One turning vector, and how many ticks it has turned:
The counts run from 0 to 317.
5	-8	3	-8	23	3	0	3	3	-15	13	16	17	14	2	-6	-20	19	-5	7	1	-16	-15	2	20	24	7	-4	-7	-13	-17	-9	-1	-10	-6	4	-3	1	-15	9	9	11	6	9	11	4	0	-5	8	5	-2	-2	-3	4	-13	-5	6	-6	-4	1	-2	-3	2	-4	0 : 209
9	-1	3	-11	5	7	-7	-13	-2	-4	17	-1	-2	3	15	-14	-23	4	-8	-19	-16	-2	-5	25	-5	-2	-13	-4	3	-7	-4	-2	3	7	-13	-11	-7	-8	4	-14	3	18	1	18	-6	7	10	2	-7	3	-9	-4	3	-2	12	-11	4	-1	2	10	-9	-13	-10	6	8 : 270
0	7	3	16	7	1	-6	-5	-2	4	4	10	15	3	-4	-5	4	-8	2	6	-2	-19	9	1	3	5	-9	6	-14	-17	-4	12	-11	13	-3	-5	-8	-23	8	-4	0	-4	4	-9	22	3	17	22	-1	26	-6	12	7	-2	-10	27	3	-11	5	-12	1	-1	6	-7	8 : 286
6	-1	19	-3	18	18	-9	-9	-3	-12	-5	6	2	5	12	-4	-6	18	-10	10	5	-27	-7	-4	12	5	7	6	-15	-17	-17	-3	2	-8	0	2	-1	10	-11	19	0	11	8	13	5	-8	12	2	19	2	9	6	5	-9	-18	2	6	2	-6	-13	5	5	-2	4	-3 : 283
7	3	8	-5	-6	4	3	-12	-8	-14	1	-3	-12	5	14	-15	5	19	-13	3	1	-17	-8	4	17	-9	17	0	-17	-10	-8	-18	8	-25	4	1	1	0	-8	20	0	17	-4	13	-2	-12	14	6	10	-8	8	9	4	1	10	-14	-4	7	6	-6	-5	9	-1	12	2 : 24
8	-8	-13	-7	11	1	0	-9	-19	-8	11	13	4	-1	9	-4	-16	15	-3	-13	7	-10	-2	15	1	7	0	2	11	-13	2	4	-1	-5	-13	0	-18	-18	-1	-11	2	20	14	5	-16	8	8	2	-3	6	-12	-7	-12	10	12	-11	-2	-3	-3	17	2	-11	-9	-20	14 : 299
19	3	-2	-16	17	20	3	-1	3	-16	-13	0	17	4	20	-11	-7	-7	-5	1	-13	-24	12	0	-4	-4	7	-10	-6	4	-18	3	-12	1	-5	6	-2	8	-8	-3	-1	30	0	7	4	0	7	-11	6	9	7	-3	-3	10	-1	14	-7	-4	-4	-17	9	-16	2	9	-6 : 119
4	-16	-16	-4	-13	-7	-3	6	-4	-21	6	16	19	11	7	-3	3	8	3	18	1	2	-1	-6	19	19	6	-2	-9	-7	-6	-10	2	-9	0	-4	-4	-23	-9	10	0	14	8	-5	14	-1	13	1	-14	9	-1	1	-7	19	-2	5	-8	-12	5	-6	-10	-6	-2	-2	7 : 264
-1	11	-2	12	7	-20	-19	-14	-25	10	7	-3	-1	-16	-6	-1	-1	-11	-5	-4	3	-24	5	19	3	-13	1	9	11	-6	-8	-2	-1	3	0	-2	0	-22	-3	4	-7	-2	8	-2	1	-2	2	15	5	15	-25	3	6	5	-6	-6	-16	1	-2	10	-4	0	9	-11	14 : 277
-13	11	4	8	-4	-17	-5	-19	-13	8	7	11	1	0	0	-10	1	1	-3	-12	5	-13	-3	8	5	3	-15	14	-5	-22	2	3	1	2	1	-12	-8	-28	6	2	-7	-4	1	-1	9	0	15	28	-5	9	-8	13	-5	-10	1	5	5	-6	16	3	1	1	4	-22	14 : 49
10	3	2	-8	20	20	2	-9	11	-8	-12	-4	19	2	13	-17	-15	-4	-15	-1	-16	-16	4	11	-2	-9	2	-10	-11	-3	-23	7	-10	4	-4	7	-5	5	-4	-8	-8	25	-3	16	6	2	4	1	7	2	4	-2	4	1	-6	10	3	-5	-1	-8	1	-18	3	6	-9 : 120
14	0	-2	-1	23	6	17	3	-7	-3	12	-3	5	-3	10	-5	-3	5	-12	-12	-12	-24	5	18	-8	-2	6	-7	-6	-9	-7	3	-14	-4	-9	6	-10	-10	14	-16	16	9	-6	1	3	5	-1	9	12	15	-10	-4	2	1	29	-5	-7	9	3	-5	-1	0	1	4	5 : 31
8	8	-3	0	12	-3	19	1	-7	5	4	4	9	6	5	-2	9	-2	1	-6	-9	-29	19	10	-10	-4	-5	5	-8	-12	-3	13	-15	0	1	5	-12	-23	12	-8	9	5	-8	-12	8	6	6	16	-3	16	-7	5	-7	3	24	11	-9	4	10	-12	0	4	11	-5	8 : 288
-1	11	4	19	0	-9	4	-5	-14	10	13	12	1	-6	-4	-6	5	-2	-7	-7	-1	-15	0	4	1	-2	-4	-2	-12	-20	8	3	0	1	-3	-6	-7	-30	19	-1	1	-7	-6	-10	13	3	13	29	-4	28	-8	11	11	-7	4	9	-6	-7	11	3	-4	-2	4	-7	18 : 168
12	0	-18	-8	16	5	1	3	-7	-10	0	3	15	-10	7	2	-10	-9	-10	-6	-3	-18	8	19	1	-5	12	-14	4	4	-12	5	-16	-7	-1	1	-2	-9	-9	-14	5	14	2	4	8	12	0	-3	6	13	-7	-13	-1	15	2	9	-23	-8	-4	0	12	-18	9	-3	4 : 267
4	-10	0	-2	-13	-4	8	-11	-3	-6	2	-2	16	11	8	-22	-5	12	-7	12	-4	1	-9	11	17	5	-2	2	-17	-14	-7	-10	3	-14	-7	3	-4	-17	-4	10	-6	18	-5	17	3	-10	11	12	-4	-8	-10	13	-4	8	11	-10	18	-1	17	0	-15	7	-2	-2	1 : 262
13	15	12	-6	-3	13	3	-8	0	-14	-5	10	1	21	15	-12	-1	4	3	3	-13	-15	2	-11	2	1	5	3	-15	2	-2	-2	2	2	3	-6	1	-2	7	13	-13	23	3	-4	1	-9	16	4	-11	9	16	10	1	2	-3	8	-5	-11	4	-24	-10	-1	2	12	11 : 228
4	21	5	7	-2	-5	-17	-14	-20	8	5	-1	-6	-10	4	-5	-1	-19	-4	-17	-8	-15	17	10	-11	-22	-5	5	5	2	3	5	1	5	1	-9	1	-22	10	-6	-18	12	3	-9	-1	-4	11	13	-10	19	-9	4	4	5	7	5	-16	-4	5	2	-4	-4	-2	-1	20 : 20
0	18	9	-11	23	10	-4	-7	-8	4	3	-4	-3	-8	11	-8	-7	-7	-11	-19	-4	-36	11	13	-16	-20	-9	6	9	-8	-9	10	-5	6	5	-9	-4	7	-2	-11	4	12	-1	8	0	4	7	-1	16	8	2	-6	5	-9	5	2	-12	6	-6	-5	12	-10	11	-4	3 : 75
2	-5	-12	0	9	3	-12	12	-5	-5	-1	8	22	4	6	3	4	-5	5	11	5	-19	14	-2	6	8	0	0	-6	-6	-15	6	-16	2	1	-1	-7	-19	-9	-6	12	4	10	-12	25	5	6	1	0	24	-2	-4	1	15	0	22	-12	-11	-3	-19	8	-8	12	-5	7 : 147
-2	6	-3	-12	9	-2	-24	6	-15	-7	12	10	7	-4	9	9	-4	-6	10	-4	5	-26	14	0	-5	-1	-9	2	16	-4	-3	6	1	5	5	-16	0	-7	-12	-3	8	6	17	-11	8	7	13	-10	4	24	-1	-9	2	7	-9	8	-22	-5	-14	-11	14	-14	13	-5	12 : 73
15	12	16	1	-6	18	-1	-12	-7	-15	-4	10	-6	18	16	-11	-4	14	2	0	-9	-13	5	-9	-3	-3	-3	4	-10	-4	1	1	5	1	-6	0	-8	-8	10	9	-12	27	7	-1	-9	-12	21	-2	-11	8	17	8	-5	4	3	3	-4	-4	4	-15	-14	1	-10	6	14 : 227
-5	3	-1	1	12	-1	1	-9	-12	5	-5	5	4	-21	9	-2	9	1	-9	-13	19	-30	10	14	-6	-12	-1	2	-2	-20	-4	11	-13	-7	4	2	-13	-14	2	-12	9	1	0	2	4	5	16	18	17	4	0	0	-5	-2	14	7	-9	4	1	2	18	-3	2	-24	8 : 223
5	8	8	-7	-9	6	13	-8	-9	-9	-1	-7	-12	5	18	-9	-1	9	-10	-5	-1	-21	3	4	-1	-17	7	1	-10	-6	0	-13	5	-19	5	-7	0	-4	3	13	5	12	-12	13	-4	-10	13	9	3	-6	9	4	0	-4	21	-16	-10	9	14	-9	-11	8	8	15	7 : 23
16	8	-11	7	19	-9	7	-3	-9	-9	-1	14	3	-2	-7	-2	5	1	-6	4	4	-22	2	3	11	2	28	1	-12	-1	-16	-9	-12	-14	2	15	3	-14	-1	13	-7	5	0	-15	2	-7	-3	8	5	18	-15	-1	-9	15	-7	2	-23	-5	3	-8	-9	9	7	-4	11 : 201
22	-4	-9	-18	13	18	-1	5	-5	-21	8	5	8	4	18	-1	-11	7	-5	2	-12	-18	3	1	0	2	14	-12	0	9	-13	-8	-4	-11	-8	0	-1	5	-14	-4	9	27	1	4	-4	4	1	-16	6	6	6	-11	4	12	4	-5	-20	-2	-6	-11	-3	-10	1	17	4 : 237
-15	3	1	-19	-10	-19	2	-15	-1	10	6	-2	11	-2	3	-23	-4	-3	-13	0	-1	-17	-5	17	16	-2	-9	12	1	-19	-10	-12	3	-12	0	-9	1	-11	-11	3	-6	9	-8	22	8	0	5	11	5	-15	-6	7	-8	-6	1	-14	10	9	13	10	-2	1	14	-12	2 : 187
-2	16	12	-21	16	11	-8	-9	5	-9	0	7	4	7	15	-9	-12	1	-7	-2	-4	-29	-3	-7	2	-2	-4	1	4	-7	-9	2	4	-2	5	-12	2	16	-14	4	-5	22	6	8	2	0	11	-13	9	-3	17	-1	-4	-7	-16	2	-7	0	-9	-11	17	-17	10	1	0 : 45
-8	2	4	-7	-18	4	-26	-8	-16	1	14	-8	-5	-10	16	-11	-6	-9	-11	-7	-14	-9	0	19	1	-14	-13	-6	2	-4	2	-5	12	-4	-3	-28	3	-8	-6	-7	1	10	1	20	9	5	20	1	2	3	3	2	17	-4	8	-9	-4	0	4	-1	-1	-16	3	11	6 : 131
4	-2	-10	14	12	10	-6	8	-9	-1	6	7	10	-10	1	3	2	-8	-1	0	-2	-18	11	7	-2	-2	9	-11	-14	-9	-3	5	-14	-3	2	-5	-3	-16	8	-11	13	-6	-6	-10	21	10	12	19	4	29	-5	1	8	8	7	20	-21	-5	-1	-13	8	-6	8	0	6 : 29
-9	2	-5	-12	6	-21	10	6	-8	4	30	19	7	11	-1	1	-7	6	1	-9	-5	-16	-7	3	5	12	-11	3	9	-14	10	-10	6	0	-1	-17	-5	-22	4	-2	10	-3	-9	-4	11	15	5	13	-10	18	-4	-3	-1	-8	10	-14	-9	-1	5	6	1	-6	15	-8	15 : 243
6	-4	6	5	-2	4	-6	-14	-8	-19	-4	6	0	2	7	-11	-1	15	-11	9	8	-13	-10	1	25	1	17	1	-18	-9	-9	-14	3	-22	4	0	7	-4	-9	28	-2	14	5	15	4	-12	14	10	12	-7	2	11	1	-3	-10	-10	-1	3	3	-6	-11	7	-3	7	4 : 25
11	9	-13	-11	0	-11	9	0	-9	0	21	1	7	2	7	-5	-9	-9	1	-12	-13	-5	6	17	-8	-3	-5	-6	8	4	5	-4	-4	1	-6	-8	-6	-26	10	-16	2	12	-11	-6	4	14	1	5	-15	20	-13	-5	1	12	25	-4	-10	-8	12	4	-7	-9	12	1	17 : 95
